One vector is turned by the same rotation once a tick. Each row is the vector after some number of ticks, and that number follows the row.
The counts run from 0 to 173.
[ 15,  14,  13,  40,  -5, -11, -15,  29,  17, -31,  11, -32, -13, -12,  41,
  -1,  20, -29,   4,  -7, -21,  -5,  -5,  -3, -27,  20,  16,  30,  -7,  12,
   2,  40,  -7,  14, -27,   0,  43, -13,   9, -12,   4, -15,   6,  32,   4,
   9,  29, -19, -13,  -6, -11,  -3,  14,  19, -10,  11,   3, -25,   5,   5,
 -17, -42] => 130
[ 27, -18,  -5,  29,   3, -19, -45,   3,  -2, -22, -18, -10,  -1, -34,  30,
  28,   8,  20, -27,  -5, -24,  -5, -20, -52,  21,   3, -20, -12,  13,  -7,
  -5,  25,   4,  13, -19,  -4,  -3,   6,  20,  -9,   7,  10, -11,   1,  34,
   8, -42,  22,  -7,  -9,  -4,  -5,  18,  -5, -19,  -6,  14,  -8, -29, -17,
  -3, -39] => 101
[-26,  24,   8,  25,  24, -42, -20,  -3, -15, -36,   6,  -5,   8,  -8,  19,
 -33,  18,   3, -11, -11,  -9, -25,  -8,  20,  -3,  23,  20,   5, -11,  22,
  -9,   4, -47, -18, -27,   6, -10,  -4, -37,   2,   4,  -8,  -6,  27, -11,
  -5,  -5, -32,   2,  12, -14, -21,  24,  10, -10, -13,  13, -41, -19, -41,
  -2, -34] => 40
[ -7,  21,  20,  22,  11, -10, -13,  19,  20, -41,  17, -28,  -8, -10,  27,
 -20,   7, -28,  11,  -5, -22, -21,  11,  -5, -21,  13,  10,  38, -10,  -6,
  -6,  32,  -9,  -6, -38,  17,  42, -20,  -5,  10,  -2,  -7,  20,  15, -17,
  15,  38, -33,   4,  -5, -16,   2,  13,  20,   3,  -8,   3,  -3,  26,  -4,
 -23, -40] => 129
[-17,  -5, -10,  32,  46, -15, -19,  31,  23,   8,  12,  -4, -24, -13,   7,
  -8, -18,  -1,  22, -25,   8, -31,  39, -22, -30,  43,  22,  -4,  -2, -20,
 -29,  31, -14,  -6,  -2, -11,  30,   8,   1,  -3,   6,  16, -11, -24,   1,
   2,   1,  14, -11,  -4,  -9,   4,  19,   2, -10,  -4, -33,  35,  27, -18,
 -26, -12] => 66
[-48,  -7,  12,  15,  45, -17,   1,  21,  -8,   5,  33,  -2, -11,  -5,  20,
   1,   5, -21,  16, -13,  12, -18,  23,  26, -19,  43,  12,   0,  -6,  -8,
 -23,  10, -24, -10,   1,  -8,  23, -22,   7,  33,  14,   7,   0,  13, -30,
  16, -12, -17,  21,  -2, -36,  37,  -1,  32,   9,  18, -13,  22,  30,  11,
 -23,  13] => 159
[ -5,   3,   9,  32,  32,   4, -32,  -8, -37, -18,  22, -21,  10, -12,  53,
  31,   5, -31,  -7, -22, -40, -18,  -8,  39, -21,  26, -12,  19,  20,  22,
 -12,  17, -17,   7, -16, -13,   3,  -8,  11,  32,  31, -12,  -1,  37,   3,
  22, -15, -14,  13,  10,   6,  18,   2, -10, -16,   9,  -2,  -4,  -7,   3,
  -7, -15] => 78
[ -9,   2,  11,  -8,  30, -53,  -5,  -5, -18, -49,   3,   0,  11,   4,  35,
  -1,  12,  -8, -18,  23, -14, -12,  17,   0, -30,  20,  11,  27, -17, -21,
   4, -11, -12, -20, -27,  -1,  29, -23, -15,  17,  -8, -15,  18,  25,   4,
  22,  -1, -47,  11,   8, -44,  -8,  27,  -1,  17, -14,  34,  14,  12,   0,
 -15, -20] => 126
[ -5,  11, -13,  -1,  25, -34, -20,  -6,  20, -37, -15,  -3,   7, -17,   0,
 -18,  -7,  42, -15,  -9,  -4, -30,  10, -48,  -8,   8,  12,  -5,   4, -18,
 -15,  13,  -9, -10, -22,  -6,  21,  17, -11, -12,   7,   7,   7, -22,  10,
 -11, -29,  10, -22,  19,  -9, -49,  29, -10, -17, -11,   1,   0, -21, -44,
  -4, -39] => 62
[  0,   9,   8,  45, -17, -14,  -2,  44,  36, -25,   4, -16,  -6, -14,  26,
  -5,  21,  -7,   1,  -3, -21,   1, -13, -13, -14,   6,   5,  14,  -4,  20,
   1,  40, -19,  37, -34,  -9,  33,  -2,  24, -21,   2,  -8,  11,  18,  -5,
  16,  12, -24, -14, -16, -18,  -7,  16,  24, -22,  -5,   0, -40,  -3,  -7,
 -17, -33] => 131
[-42,   5, -14,  -4,  56, -23,   9,   6, -10,  -3,  21,  16,   8,   3,   7,
   4,   6,   9,  -7, -14,  18, -24,  26,  30, -18,  47,  14, -12,  -4,   9,
 -26,  -7, -15,  10,   9, -36,  27,   3,   8,  16,  18,  -4, -13,  19, -12,
  10, -54,  -8,  -3,  28, -28,  -8,  -1,  -3, -12,  33, -11,   6, -21, -13,
   1,   6] => 115
[-14,  -4,  23,  28,  21,  -4, -24,  13, -12, -11,   4, -27,  13, -22,  33,
  15,   8, -17, -17, -26, -19,  -4, -24,  15,  37,  11, -38, -10,  14,   6,
   2,   6, -22,   0, -19,  24, -25, -22,  14,  48,  -4,  19, -10,  22, -18,
   2, -29,  -3,  29,  -4, -18,  18,   3,  24, -17,  -3,   4, -24,  10, -21,
 -11, -11] => 121
[-49,  -9,  12,  -3,  36, -39,  30,  30,  16, -10,  21,  10,   9,   9,   5,
 -13,  10,   8,   6,   1,  20, -11,   9,  29, -28,  16,  12,   3,  -5, -15,
  -6,   1, -37,   7,  -9, -10,  16, -13,  -4,  26,   5,  -9,   7,  14, -54,
  23, -17, -31,  17,   6, -55,   0,  14,  31,   8,  -1,  -2,   7,  26, -14,
 -20,  14] => 2
[-12,  -9,  -4,  15,  39, -34,  -2,  32,  42,   2,  12,   1,  -4, -12,  -2,
  -6, -27,  14,   7, -24,   0, -31,  42, -29, -31,  11,  12,  -4,   7, -21,
 -11,  11, -12,  10, -12,  -9,  33,  10,  12, -15,   2,   4,  -1, -36,  -5,
  15, -11,  19, -10,  -7, -20, -14,  36,  -5, -18, -17, -36,  31,  23, -23,
 -25,   0] => 65
[  6,  -7,   3, -25,  42, -23,  -3,  -4,  -7, -58, -16,  -7,  15,  -6,  29,
  23,  13,  18, -34,   9,   2,  -1,  11, -28,   3,   7, -18,   0, -17, -21,
  11,  -1,  24,   8, -21,   1,  43, -11,  15,  28,  -6,  -5,   6,  22,  19,
   3, -32, -15,   3,  24, -47, -14,   9,   4,   0,  15,  29,   9, -17,  -2,
 -10, -29] => 11
[-12,  -3,   9,  11,   3, -18, -10,   3, -14, -30,   0,  -7,  24,  -9,  39,
  18,  41,  11, -30,  10,  -6,   1, -38,  17,  18,   8, -26,   9,   7,  17,
  -3,   0, -18,  27, -20, -11,  -1,  -5,   9,  27,   8, -12,  -2,  45, -14,
  15, -49, -33,  14,  17, -27,  -1,   0,  22,  -9,  15,  36, -36, -27,   2,
   4, -18] => 164
[-27,  -7, -16,  36,  18, -19, -39,  15,  -5,  14,   7,  -1, -17, -21,  22,
 -16,  22,  18,   5, -18,  22, -19, -19,  -8,  28,  47,   5, -30,   5,   1,
 -49,  16, -35,  -3,   7, -20, -19,   6,   7,  11,  22,  27, -32,   6, -10,
  -6, -29,  19,  -7,  -1, -11,  16,  -9,  33,  -8,  24, -11, -11, -19, -23,
  -4, -16] => 70
[ -9, -11,  11, -28,  29, -24,  -1,   4,  29, -43, -10,   3,  11,  -9,  25,
  12,  11,  12,  -3,  12,  -3,  -9,   1, -33,   0, -18, -31,  20,  -4, -45,
  -6,  15,  12,  -2, -14,   6,  33,  -9,  14,  32,  -3,   5,  25,  -3, -31,
  37, -35,  -5,  12,   9, -36,   4,  17,  13,  16,  -2,  23,  40,  24,  13,
 -10,   0] => 54
[ -2,  13,  -3,  51,  26, -13, -41,   9,   3, -10,  15, -22, -13, -26,  18,
  -7, -26, -17,  12, -43, -26, -43,   6,   6, -20,  29,  13,  -5,  22,  10,
 -18,  26, -38,  -9, -26,   4,  -9,   9,   5,  -2,  22,   5, -11,  -5,  -5,
   3,   2,   4,  -7,  -6,  14,  -8,  21, -13, -36, -18, -30,  -9,   6, -34,
 -15, -33] => 151
[-36, -13,   6,   2,  28, -58,  28,  25,   7,  -1,  23,  20,   9,  13,  15,
  -6,  17,  18, -11,  17,  18,   2,   7,  18, -23,  17,  18,  -9, -16,   2,
  -4,  -4, -37,  23,  -9, -29,  15,  -7,  -9,   5,  -2,  -7,   0,  26, -26,
  14, -25, -27,   5,  -2, -54,   4,  18,  20,   2, -11,   2, -19,   1, -14,
 -11,  11] => 1
[ 11,  -3,  18, -10,  36, -25,  10,   2,   6, -45,  -2,  -4,  27,   4,  26,
  37,   2,   7, -23,   5, -20,  -5,  13,  -1, -24,  -9, -17,  26,   1,   0,
  23,   6,  15,  14, -35,   0,  47, -14,  24,  16,  -4, -20,  16,  18,   5,
  26, -24, -27,   7,  16, -37, -18,  26, -15, -15, -18,  21,  15,   6,   2,
 -14, -18] => 168
[  5,  -5, -15, -10,  30, -41, -40, -26, -21, -21,  -9,  21,  12,  -4,  21,
  10,  10,  30, -22,  13,  -8, -16,  -7, -39,   4,   6,   1,   3,   8, -18,
 -24,   4, -14,  -9,  -1, -34,   4,  16, -14,   1,  26,  -4,   2,   4,  16,
  28, -51,   3,  -8,   8, -10, -12,  27, -14,   2,  -6,  20,  27, -41,  -9,
  13, -19] => 145
[-26,   0,  15, -19,  28, -49,  -5,  -6, -11, -53,  -6,   5,  21,  -5,  18,
 -10,  17,   9, -27,  14,  -6, -19,   0,   0,   1,   8,  -7,   9, -14, -22,
  13, -11, -21, -17, -28,  14,   9, -17, -22,  33,  -8,  -1,  24,  19, -20,
  15, -20, -36,  18,  16, -46, -19,  25,   9,   5, -30,  29,   2,  12, -24,
 -16, -16] => 125
[-29, -22,  -7,   4,  22, -35, -10,   3,   0,   5,  15,  18,   9,  -7,  13,
  -1,  12,  45, -12,   7,  20,  -6, -19,   5,  13,   4, -12, -20,  16,  -4,
 -27,  -4, -37,  14,   8, -31, -14,  14,   2,  16,  25,  15, -11,  -5, -40,
  13, -72,   1,   5,  -1, -24,   0,   4,  24,  -1,  -1,   9,  -9, -17, -22,
   1,  18] => 72
[-10,  15,   5,  12,   5,   2, -27,  -6, -15, -28,   9, -13,   5, -15,  47,
  -1,  39, -11, -20,   4,   1,  -5, -27,  24,  26,  19, -17,   8,  -3,   5,
 -16,  17, -14,   4,  -9,  -6,  -2, -11,   5,  33,  23,  -3,  -4,  47, -24,
   9, -35, -21,   6,   6, -23,   8, -16,  36,   0,  34,  25, -27, -23,  -4,
  -2, -19] => 163
[-31, -23,   0, -11,  61, -27, -20, -12,  -9, -15,   7,  11,  16, -14,   5,
  13, -10,  21, -15, -14,  -3, -25,  14,   0,  14,  14, -14, -24,  13, -29,
 -16, -16, -20, -11,  -7,  -9, -19,   0,   0,  35,  10,  15,  -5, -10,  -7,
  15, -62,  14,  19,  21, -29,   0,  15, -15,  -7, -18,   1,  31,   5, -28,
  -1,   4] => 32
[-51, -21,  14,   3,  48, -29,  17,  30,  16,   4,  36,   4,   2,  -3,   4,
  -9,   4,   1,  12, -14,  17, -16,  16,  30, -16,  20,   1,  -8,  -6, -11,
 -11,   1, -38,   0,  -9, -12,  10,  -9,  15,  31,   0,  11,  -7,  -6, -44,
  14, -21, -11,  29,   5, -37,  16,  12,  18,   0, -10, -18,  18,  39, -11,
 -14,  24] => 158
[-23, -14,  16,  41,   4,  -4,  -6,  26,  11,   2,  27, -12,   5, -11,  37,
  15,  17, -19,  13, -13,  -3,   6, -23,  39,   1,  17, -23,   7,  16,  12,
 -13,  24, -32,  24, -12, -10,  -1, -12,  26,  34,  20,  -4,  -4,  17, -41,
  27, -30,  -9,  32,  -7, -21,  27,  -6,  37,  -5,  14,   3,  -9,  20,  13,
 -15,   5] => 161
[  2, -14,  -9,  13,  44, -53,   5,  27,  23,  -4,  11,  16,  -1,  -2,  -5,
  11, -18,  29,  -6,  -4,  -2, -14,  38, -37, -44,  12,  22, -11,   9, -16,
  -3,  11, -12,  15,  -9, -36,  45,  27,  10, -20,   1,   2,  -8, -28,  27,
   3, -21,   7, -19,   5, -21, -24,  30, -24, -22, -19, -21,  20,  -6, -14,
 -19, -10] => 64
